Each path below is one point turned by a fixed rotation once a step. After each direction that follows a path, write how fast that rotation turns it, in degrees each step (0 if it stays still).
Each turn is a multiple of 5 degrees from 10 to 175, or 0.
Each row of a path follows its step; steps can be skipped.
Rotation 1:
step 2: [-38   9  29   1 -45  16  60 -14 -32  22 -17  16  10   1   2   2 -33   9
  -5 -26  16   6  -8   2  20 -26   0  -7 -20 -32  -3  -1 -14  -7  -8   1
  -8  -9  39   1 -23  34 -10 -28  14 -14   3 -20  24   4   0   9   4  12
  -4  -2   4  23  -6 -29   3  -6 -29 -19  -5   8 -12   5  29]
step 4: [-13  20 -10   5 -11 -11  -6  18  -2  44   8   2  -2 -22 -23  -2  -9 -21
   6 -23  14  -5  18  10 -14  21  -7 -14  14   4  43  19  20 -18   7 -22
 -31   4  42 -11 -14  25   8 -16  -9  29 -12   4 -32  20  21  43  -1  -7
 -19  -9   7  18 -44  13 -18  -6 -16  -6 -27 -30  12 -11  23]
step 8: [-17   3  38 -24 -27   5  12 -10 -12  56  -9   0   5 -20   9 -13 -21  15
   6 -12 -18  -2 -43   0  -3 -23 -24 -10  -7  -9 -17  -2  40  19  16 -15
  23  -7  41 -27 -19  -1   5 -19   3  12   9   9   0  26  31   1   6  40
 -17  24   9  16  28  -2  -1  18  -5   1 -11   7  23  22  10]
step 17: [ 15  -5  -6   6 -19  28  -1   6  19  15  22 -33 -27 -30  -9  -8 -17   0
  14 -15  -4 -11   8  18  10  13 -30  -8   0 -38  -4   1  10  43   4  -8
  13 -45  30   6   0 -17  19  -2  42 -12   7  -9 -24  48  13  19  14  32
  25  10   4  -4 -31 -15  -1  10  15  -1 -23  -8  -5   2 -20]
step 19: [-13  11  15 -20 -14  -3 -14  21   8  -4  21  55  -4   2  -3 -25 -20   8
  18 -28  11   0   4  -6 -10  29   6 -18  14  -3 -11   7   3  -6 -31 -16
 -11  -8   3  22  14 -48  33   0  24  21  20  -5  -7   9  12 -19  39  22
 -20  10   7  -5  18  30  15  41  17  27   3 -34 -12  15  15]
step 23: [  7  -9 -27  14 -13  29   3   4   5  -3  -3 -11  17  11  -1  29 -28  22
   7  -1 -14  27  23 -17  12   9  12 -44   7 -40 -24   9  15  -7 -16   3
  20  25  19 -23 -12  -6  12 -18  48   2   6  -8  -2  37  32  24  39   1
  26   8   8 -15 -33 -23  17   8   9  15  -7 -14 -18 -20  12]
step 27: [-40  -3  -1 -18  12  -2   7 -12  10  21   0  22  -2  -9  27  -3  -3  -5
  -3  13  -1   5   8  65  18  -2 -44 -25 -11 -36   2  -6 -21  -6 -28   4
  14  13  23  43  -8  11   4   1  27 -30  -5 -21  12   6   1  -5  23 -14
  11   3 -18  -3  15  -5  14  19 -32  37  -6  -2  -1  -2  40]
Directions:
[-1  3  7  0  0 -2  3 -7 -8 -5  5 13  2 -3  1 -4 -4 -1  2  0  2 -2 -1  0
  9 -4 -4  4  1  2  5 -7 10 -8  1 -6 -6 -5  2 -4 -1  2  6  0  8 -7  2 -2
  3 -2 -1  8  0 -6 -9  3 -6 -4  2  7 -6  0  4  4  0  0 -9  4 -9]
125
[-11   3   5  10  -4  -8  -4  -3  -3   6  -9  -7  -4   5  -1  -2  -2   4
   0  -1  -7  -3   6  -1   1   7   3   2   3  -1   5  -6   2  -7  -5   3
   3  -3 -16   3  -4  -5  -6   6   6   1  -2   3   1   4   4   1  -2   5
  -5  -2  -5   5  -6   0  -1   3   4   2   3  -8   2   1  -3]
115
[-10  -5  -1   3   3  -5  -2  -6  -1  -9  -2  -3  -4   0   3   1   9   4
   3   2  -1   9   5  -1   4  -4   2  -2  -3  -4   2  -6  -8   1  -5   1
   6   4  15   1  -4   2  -1   8   0  -1  -7   4  -4   6  -8  -2 -10   2
  -4   4  -2  -4   7   4   1  -3   2   4  -5   5  -1  -5  -2]
25
[  1  -5   7   6   6   5   3  -6   4   6   3  -8   4   5   3   9  -4   4
  -4   2  -4  -3  -6   2   2  -1  -8   2  -8  -5   3   1  -5   6  -5   3
   9  -2  -1  -4  -1  -2  -4 -11   9   0   4   1  -1   2  -7   1   2 -13
  -4   3   0  -1  -1   6   2  -2   4  -4   6   7   2   4   0]
120
[ -1  -6  -5  -1  -3   7   6  -4   0   3  -2  11   3   8  -4  -3  -6 -10
  -2   0  -6   1  -9   0  -1  -7  -2  -1   1  -2   3   2  -1  -5  -6   1
   2   3  -7  -5  -4   2  -8  -1  -2   5   8   0   0   0  -4   1  -6  13
   4  -5   4   1   1   8   4  -4   1   8  -2   4  -3 -10  -4]
135
[  3   2  -8   3   3   8   1  -4  -1  -2  -1   4  -6   4  -2   2  -2  -1
   1   5  -1  -4   9   6  -2   0   7   7  -4   2   8   5   2   3  -6   2
   5  -8  -1  -5   5   9   5  -4  -2   0 -11  -3 -14   1   8   3   0   2
  -1   8   3   4  -2  -1   1  -2  -1  -5   3  -4 -12  -4  -1]
135
[ -2   1   0 -11   1   3   0  -2   1  -9   3  -1   4  -5   6   7  -4  -2
  -5   6  -1  -1  11   2  -1  -3   0  -4  -9  -4  -2   2   6  -1  -5   2
  -1  -4  -4   3  -2  -3 -11   8  -1   7  -6  -5   2  -5  -2   5   7  -4
   4  -5   3   0  -1   2   8   9   9   2  -8  -1   1   2  -3]
10
